(in the rows, 128 means zero)
Named moves come first, each a turn or a mirror and shown by rows before and after it. Which of them, in which order, take the first row of each pair that follows to the second? Write the first one first, as in the answered first pair.
Q_909:
[116 121 141 150 120 106  74 201  99 162 125 137 140 146  95 161 174  94
 108  95 105 137 183 115  98  57  59 143 171 129  91 167 127 171 112] |-> [113 123 130 147 117 105  82 192  98 162 122 138 136 145  91 158 173 101
 112  96 107 141 195 132 103  57  61 143 166 129  97 168 129 180 112]
[114 136 196 155 115  66  97 167 141 154 166 107 153 119 109 116 181 120
  69 112 109 144 131 124  98 132  81 156 139 156  47 112 137 132 129] |-> [ 96 154 145 127  97  43 114 136 122 139 161  95 113  99  84 119 186 148
  79 100 117 146 188 148  93 126 100 149 116 150  81 131 143 167 129]
[101 114 131 144 120 108 175 160 183 159 126 130 145 184 129 148 137 118
 105 153 105 121 114  95  88 105  93 119 131 122 119  87 132 187 135] |-> [ 92 126 104 128 110 102 183 144 175 149 122 125 120 171 111 151 145 139
 111 144 107 123 143 108  85 103 104 115 113 122 137 103 137 201 132]
[156 133 147 138 134 150 116 155 151 119 132 140 144 127 154 128 128 121
 117 143 131 134  96 110 135 121 132 138 144 127 117 124 148 101 123] |-> [130 152  94 104 113 139 131 120 134 104 125 125 102 109 127 136 129 149
 126 123 138 138 151 137 129 116 149 127 125 121 152 142 153 136 125]
Q_164:
[169 134 178 155 107 118 103 175 134 138 141 143 157 132 144 133 154  93
 100 119 116 140  84 108  99 132 107 137 161 121  62 107 138 106 131] |-> [176 168 107 100  76 105 126 149 127  90 169 110 101 113  85 118 135 154
  98 150 144 153 141 123 103 148 142 157 163 140 104 141 139 116 136]
[166 188 136  98  90 133 109  65 176  56 133 133  85 128 116 155 166 136
 157  92 108 183 132 184 120 114 168 130 151  81  95 166  99 116 138] |-> [130 164 112  98 118 135 131  39 168  74 102 141  85 127 118 154 149 143
 195  89 113 169 160 198 135 108 168 121 118  87 130 164  94 129 149]
[ 98 100  92 109 123 125 145 111 111 130 117 156 112 100 147 113 112 142
 150 135 105 143 148 152 123 146 140 131 130 132 174 119 129 157 121] |-> [ 99  91 133 132 136 129 130 121 118 150 104 173 145 118 168 123 121 108
 140 115  90 140 112 142 116 134 123 122 131 130 150 107 128 143 115]
Q_567:
[115 121 147  78 136 129 140 128 117  89  80  96  75 172 139 118 157 174
 153 115 187 108 114 158 133 118 166 171 157 169 167 139 109 137 169] |-> [102 131 148  84 122 112 122 121 114  89  79 104  67 169 141 139 183 162
 140  73 167 120 131 172 117 110 163 160 148 146 148 146 121 172 160]
[117 114 136 148 147 140 136 125 134 135 121 138 135 139 142 125 120 112
 139 136 130 118 119 128 133 133 125 112 125 135 136 114 126 135 130] |-> [116 122 125 140 142 148 134 123 133 135 116 143 123 136 138 125 119 116
 140 138 136 122 129 137 135 132 135 106 123 131 149 116 132 140 132]
[182 183 135 118  59 138 105 107 122 120  97 143 135 105 127 147 133 148
 117 151 123 163 138 136 129 102 139 104 161 116 112 177 160 130 121] |-> [184 171 162 133  66 115 102 120 123 136 102 136 168 118 129 150 135 133
 108 152 118 150 124 127 119 103 109 123 171 135  88 171 151 126 110]
Q_254:
[126 149 112  88 113 121 146  99  95 146 143 121 140 171 133 146 111 103
 128 156 125 117 160 114  97 107 117 148 139 162 101 137 104 172 118] |-> [156 163 121  87 106 147 132 118 113 130 153 132 130 171 148 141 111  94
 110 159 124 127 121 105  97 104 144 138 156 153  81 131 111 153 119]
[123 130 131 132 124 130 130 119 123 126 124 129 114 125 116 138 130 134
 139 126 122 126 154 143 126 127 124 118 119 132 116 133 127 143 125] |-> [145 136 138 136 117 143 119 133 131 121 134 136 107 124 122 139 129 135
 132 129 124 131 139 134 128 126 137 116 131 127 104 132 136 131 127]
[128 154 153 122 119 116 116  98 112 105 133 123 101 139 183 125 120 127
 122 136 125 124 130 136 120 117 150 130 121 105 152 133 155  97 142] |-> [112 142 160 131 134 103 118  92 105 118 121 123 112 139 188 130 125 114
 128 128 116 114 136 142 121 115 132 126 115 109 153 129 152 101 146]
Then:
(2 to 3 moves a pair)
[187 149  88 129 119 119  99 149 108  80 133 118 140 154 162 101 106 133
 115 152 140 167  77  92 130  93 165 165 166 157 128 112 127  70 121] |-> [141 149  41 124 127 127 106 104  92  79  97 139  98 133 169 111 105 146
 144 119 139 170 133 130 135  74 187 125 114 129 184 114 138 112 127]  Q_567, Q_164
[ 69 105  86 129 165 133 153  84 119 153  76 149 102 123 140 135 123 130
 176  87 130 118 173 163 147 112 124  93  78 104 192 123 144 167 141] |-> [180 133 187 147 123 161  90 183 163 123 153 146 145 151 151 124 143 100
  85 128 124 140  57  97 116 131 120 144 183 124  69 117 150  82 127]  Q_909, Q_164
[100 122  85 102  87 100 125 100 116  89 176 118  74  99  94 143 157 157
 112 105 130 154 200 165  93 136 143 126 107 130 118 155 157 179 136] |-> [ 80  78 164 165 134 119 103 117 120 150 143 175 146 122 169 157 177  89
 123  69  96 131 143 150  95 116 101 102  91 106  84 115 146 168 135]  Q_164, Q_164
[169 144 135 115 113 157 142 139 135 105 155 130 133 140 124 133 109 120
 128 171 115 149  95 101 136 118 149 132 160 130 124 119 116  89 130] |-> [142 130 121 117 136 175 149 115 129 117 122 149 116 134 145 136 103 122
 155 152 111 143 110 113 146 100 162  94 122 108 154 115 116  98 137]  Q_909, Q_164, Q_254
[103 107 106 104 183 137 140 129  99 161 100 101 154 141 117 134  89 150
 152 161 130 170  84 130 128 152 128 180 138 123 162 140 121  94 127] |-> [128 116 132 108 170 140 119 151 114 155 120 104 159 153 119 136 102 141
 126 157 125 181  62 122 115 149 126 187 161 120 125 136 130  83 124]  Q_164, Q_164
[151 117 120 133 142 183 122 130 141 159 111 163 143 142 142 107 109  93
 150 146 137 120  73 122 156 125 149 109 118 121 141  98 113  92 144] |-> [176 146  94 106 110 178 121 132 144 124 143 142 111 132 107 103 105 129
 135 168 151 135  92 121 145 134 174 127 138 128 141 115 120  92 141]  Q_164, Q_164
[142 166  90 105  92 105 145 116 114 101 161  96  95  89  68 124 151 164
 114 126 127 126 161 139 126 142 151 154 144 124 138 149 143 143 132] |-> [110 127 102 127 124  79 170 114 100 140 133  80 145  99  66 120 128 152
 148 138 125  99 160 137 141 149 109 170 130 151 155 138 122 136 130]  Q_567, Q_567, Q_164
[147 150 135  98 121  83 132 127 112 113 121 100 104 116 114 144 120 137
  96 127 144 130 155 167  91 143 136 125 122  75  78 138 128 139 137] |-> [121 119 120 103 155  84 163 108 107 129  91 103 110 118 118 134  97 142
 141 143 148 111 164 174 115 140 133 112  94  80 123 126 121 136 146]  Q_909, Q_164, Q_164
[134 109 172 129 126 129 144 102 134 166  90 160  96 112 156 113 139 170
 131  90 103 138 125 133 135  77  93 103 104  78 120 128 112 179 115] |-> [119 105 152 122 129  99 162  90 116 164  89 130 101 109 134 103 127 185
 141 108 108 130 148 134 138  86  81 121 100  99 136 142 101 191 115]  Q_567, Q_909
[185 167 164 125 108 197  95 148 146 103 142 122 140 144 169 132 120 117
 100 136 123 154  92 130 108  95 136  95 145  78  82 113 159 117 112] |-> [180 169 106  93 107 194 128 124 138  81 145  96 106 130 126 111  84 164
 121 175 157 158 130 138 134 110 167 111 135  93 138 132 149 113 120]  Q_567, Q_567, Q_164
[116 141  83 125 136 152 153  84 126 118  93 135  85 109 116 107  99 166
 179 156 151 139 163 133 144 121 152 118 124 120 182 116 135 142 128] |-> [176 135 153 144 128 171 122 143 156 117 122 134 127 131 136  92  99 141
 137 183 141 141  81  88 141 125 139 136 177 138 118 100 133  84 124]  Q_909, Q_164
[ 91 143 102 133 126 135 129 101 115 132 103 158 113 130 121 139 135 135
 150 123 128 147 156 162 100 120 136 101 104 113 136 126 139 158 141] |-> [118 121 138 157 150 166 125 135 139 136 105 166 146 149 143 120 112 115
 148 162 130 138  94 128 117 127 141 111 132 121 122 104 132 103 147]  Q_909, Q_567
[184 154 154 110 117 153 122 157 158 107 158 116 131 122 127 131 112 137
 116 162 130 148  92 104 122 145 153 137 168 143 113 114 136  83 112] |-> [165 136 132 113 140 157 147 147 153 112 141 102 133 121 124 121  86 146
 143 182 142 134 100 105 139 150 158 138 155 153 147 115 129  75 122]  Q_164, Q_909
[115 105 133 133 159 144 125 122 145 153 114 137 156 131 158 122 120 120
 130 115 113 102 140 119 146 124 123 140 129 116 111 131 125 145 120] |-> [110  98 122 123 162 133 144 120 139 152 112 124 149 125 138 114 110 133
 141 127 121  98 147 122 151 129 125 145 125 126 119 136 121 144 126]  Q_909, Q_567, Q_567
[125 137 138 149 102 105 110 124  93 157 130 148 146 125 184 145 179 104
 111  82  82 140 134 139  92 112 107 133 106 113 135 151 155 154 114] |-> [140 147  91 114  88  76 137 114  83 132 154  98 131 116 122 124 152 154
 111 138 111 140 164 131 101 135 108 180 129 153 162 173 143 143 115]  Q_164, Q_567, Q_909
[140 138 135 104 124 144 118 154 144 112 159 125 106 132 136 134 126 123
 123 129 121 142 123 120  95 137 148 122 144 115 121 136 137 138 145] |-> [125 117 125 102 151 125 143 141 133 125 143 109 126 133 119 119 102 133
 146 156 136 119 136 114 113 146 133 137 139 142 146 133 121 128 156]  Q_254, Q_567, Q_254
[143 113 146 156 157 178 142 167 136 146 117 173 150 139 165 134 113  80
 136 151 128 145  66 103 134 115 140 117 139 119 129 104 156  89 133] |-> [ 79  98  95 147 159 138 170 109 103 155  85 157 134 122 142 140 117 100
 172 129 129 130 145 139 138 110 127 108  91 124 181 118 148 144 132]  Q_567, Q_254
[148 174 150 136 114 160 112 157 154  93 159 131 118 107 143 142 120 132
  84 122 107 167 110 137 119 101 162 122 129 125 107 136 143 114 124] |-> [111 138 155 166 154 170 129 139 147 136 112 153 140 111 176 147 112 106
 116 101  97 150 109 145 135  92 145  94  91 116 125 114 140 120 126]  Q_164, Q_164, Q_164
[151 143 139 146 108 100 128 147 108 111 147  87 154 128  88 117 105 132
 117 185 119 114 132 129 111 152 112 168 182 146 107 155 134 111 122] |-> [104 150  84 127 107 103 145 102  99 109 120 103 105 105  92 127 112 156
 145 158 125 120 189 164 117 136 134 139 135 119 157 162 140 147 125]  Q_164, Q_567
[147 139 118 126 109 156 113 108 123 133 132 134 103 131 126 110 123 126
 119 106 120 133 143 125 141 113 128 119 109 113 104 136 132 157 127] |-> [165 136 118 123 111 157 115 121 129 124 145 122 107 133 112  99 113 134
 116 128 133 131 126 111 146 125 132 137 125 134 109 137 129 134 126]  Q_909, Q_567, Q_164
[ 88 132 140 140 104  79 150 137  78 141 102 119 167 154  77 123 155 141
 103 135 103 122 147  93 103 114  96 157 113 197 112 192  93 164 120] |-> [ 78 101 122 151 138 112 180 131  85 147  77 131 165 150  92 104 119 149
 148 161 114 104 137  83 134 112 116 146  91 202 158 178  89 141 135]  Q_567, Q_164, Q_909
[132 133 150 137 142 145 121 130 122 127 122 139 124 117 155 113 152 128
 102 116 119 140  79 115 128 122  94  96 136  94  98  95 172  79 136] |-> [139 137 127 126 148 164 133 126 122 120 125 145 106 108 153 107 136 147
 118 126 133 144  85 121 137 122 116  87 128  92 122  99 176  74 143]  Q_567, Q_567
[146 160  83 104  84 111 162 140 139 122 183  98 140  90  99 131 161 200
  80 143 125 140 163 144 119 169 130 148 142 144 137 125 137 172 138] |-> [ 84 104 105 153 142 117 170 114 129 185 117 143 184 101 167 147 163 149
 126  93  94 113 157 155 143 146  90 103  83 118 156  97 129 191 141]  Q_164, Q_164, Q_909
[149 140 144 126 121 159 115 149 162 118 128 165 131 128 157 147 152  94
 106  97 104 127 114 121 135 117 144  95  96 120 130 115 132 169 115] |-> [121 133 106 113 127 152 138 124 151 116 116 154 116 117 148 146 138 109
 131 107 113 124 141 135 148 114 152  92  80 117 170 122 129 179 122]  Q_164, Q_164, Q_164
[127 139  84 101 106 138 153 116 138 104 129 117  86 116 107 118 115 163
 150 145 140 136 148 140 145 135 150 131 118 118 190 145 135 137 139] |-> [151 155 110 106  92 165 122 131 150  93 143 143  70 116 129 131 136 152
 121 125 123 154 131 135 132 121 167 112 132  91 155 143 150 132 142]  Q_909, Q_164, Q_567
[200 173 145  83  96 145  89 137 127 107 171 133  86 103 124 121 129 139
  75 127 141 166 140 136  98 142 151 150 168 101  82 151 153 140 101] |-> [203 142 139  85 130 165 118 146 141 110 161 117 108 110 118  85  79 153
 107 183 167 146 111 118 135 150 160 170 178 127 120 147 137  90 119]  Q_164, Q_909, Q_164
[129 128  74 137 190 157 138  62 158  92  46 192  86 108 192 139  97 134
 152  94 148 128 124 135 112  85 205 110 104  92 177 131 152  80 152] |-> [127 128 125 166 181 144 103  83 159 113  49 204 114 122 219 161 133  97
 123  58 122 132  99 131  91  77 170  99 117  81 122 118 154  96 140]  Q_909, Q_567
[ 90 114 149 149 130 130 120 107 107 149 105 158 123 139 170 166 148 116
 143  66 108 137 147 156 123 107 122  96  96  87 131 128 127 162 131] |-> [119 143 147 131  97 120 101 127 111 127 137 146 107 136 146 169 166 118
 108  63  98 159 145 149 102 114 131 110 124  89  98 140 136 163 128]  Q_164, Q_909
[123  95 120 128 166 131 127 120 135 147  81  89 120 135 124 103 122 136
 131 140 135 122 114  99 144 120 135 145 125 120 150 111 113 108 138] |-> [126  98 139 140 163 132 117 128 135 156  82  96 134 136 138 105 136 117
 126 131 129 127  97  94 137 118 123 141 120 115 129 108 114 118 136]  Q_909, Q_164
[113 167 167 149 101 116  78 119 105 118 138 149 102 126 128 153 166 119
  83  84  87 145 149 134  90 113 133  98 115 104  82 134 132 158 109] |-> [118 153 141 123 102  61 119 116  89 105 156  88 118 125  66 123 130 155
  93 145 118 129 167 121 102 143 117 159 142 170 109 157 108 139 109]  Q_164, Q_567, Q_164
[143 179 102 111  52 125 115 101 112  87 152 154  53 117 126 145 165 152
 117  69 110 126 222 168  73 102 141  93 117  91 142 185 124 197 105] |-> [221 128 196 159 121 203 127 172 174 104 150 170 147 154 171  80  96 117
 133 176 128  96  62  94 124 117 142 127 181 132 122 137  94  56 129]  Q_909, Q_567
[130 134  98 125 116 173 130 127 163  86 119 144  98 120 130 111 126 144
 134 157 158 151 111 111 134 130 170 129 132 101 153 148 134 105 147] |-> [101 107 158 166 132 128 113 143 141 139  99 146 164 144 153 139 157  91
 127 116 125 132  88 106 120 136  97 132 125  98 100 136 119 126 129]  Q_164, Q_567, Q_567
[135 153 120 110 106 104 124 126 132 101 160 106 112 112 109 116 117 165
 126 143 141 145 126 104 126 139 162 120 134 122 123 120 177 122 123] |-> [128 141 150 126 109  89 117 138 130 117 163 102 138 122 108 129 129 143
 115 133 130 138 119  91 113 145 132 137 144 137  93 117 168 121 116]  Q_567, Q_567
[ 99 114 184 166 120 159 102 129 146 168 137 151 160 136 142 135 148  73
 128 123 112 138 107 117 112 117  98 146 129 110  52 128 104 124 103] |-> [145 146 139 118  87 159 113 136 150 117 178 116 120 120  84 113 122 125
 109 175 143 156 122 113 117 137 136 181 163 136  72 156 109 108 108]  Q_164, Q_567
[136 143 113  76  91 165 101 130  92  80 136 126 113 119 119 160 111 140
 106 120 144 155 152 134 123 117 155  98 110 114 123 154 136 143  90] |-> [108  89 168 126 142 158 111 142  96 138  98 138 174 148 160 156 103  89
 132 112 131 123 111 111 140 117 107  93 102 122 110 125 118 122  86]  Q_164, Q_164, Q_567
[156  97 138 123 135 136 133 139 150 114 139  95 122 131 151 114 119 142
 115 173 127 141  88 127 133 134 141 147 143 100 143 146 130  99 138] |-> [108 103 134 124 119  95 121 114 122 129 124  97 111 124 141 149 160 126
 112 111 107 143 139 151 106 127 113 130 119  83 128 154 137 164 121]  Q_567, Q_567, Q_254
[138 113 170 154 125 159 118 142 145 140 122 152 140 126 164 137 143  92
 124 108 100 117  95 125 115 115 133 111 144 125  98  99 118 110 151] |-> [150 122 129 128 125 187 135 127 153 115 121 159 106 116 154 125 126 116
 142 120 111 131 107 130 131 111 172  97 135 114 135 101 128 107 163]  Q_567, Q_567
[ 95 122  89  92 145 152 140 100 119 116 142 117 104 103 135  63  86 160
 174 157 166 111 129 134 149  93 196 119  92 159 132 110  85 109 153] |-> [ 96 140  94  97 129 172 112  96 123 113 139 155  82 100 161  87 123 140
 151 106 144 126 128 152 129  65 211  81  79 118 114 110 109 130 151]  Q_909, Q_567
[178 138 150 143 131 170 114 148 173 115 150 147 132 151 169 124 120 107
 120 137 125 138  57 112 126 122 154 121 143 106  99 114 128  90 144] |-> [167 146 160 146 122 163 100 150 166 119 142 157 133 156 174 135 137  97
 115 115 118 140  64 112 112 121 143 119 140  98  87 115 133 104 140]  Q_567, Q_567, Q_567
[ 90 130 111 111 123  78 131 126 101 129 110  73 137 143  73 134 123 142
 126 149 125 120 168 109 122 144 105 188 145 167 116 143 113 133 148] |-> [134 139 134 119 117 109 118 160 124 120 124  79 141 148  86 130 113 137
 108 168 131 134 120  92 120 142 117 191 174 167  94 129 115  97 148]  Q_909, Q_254
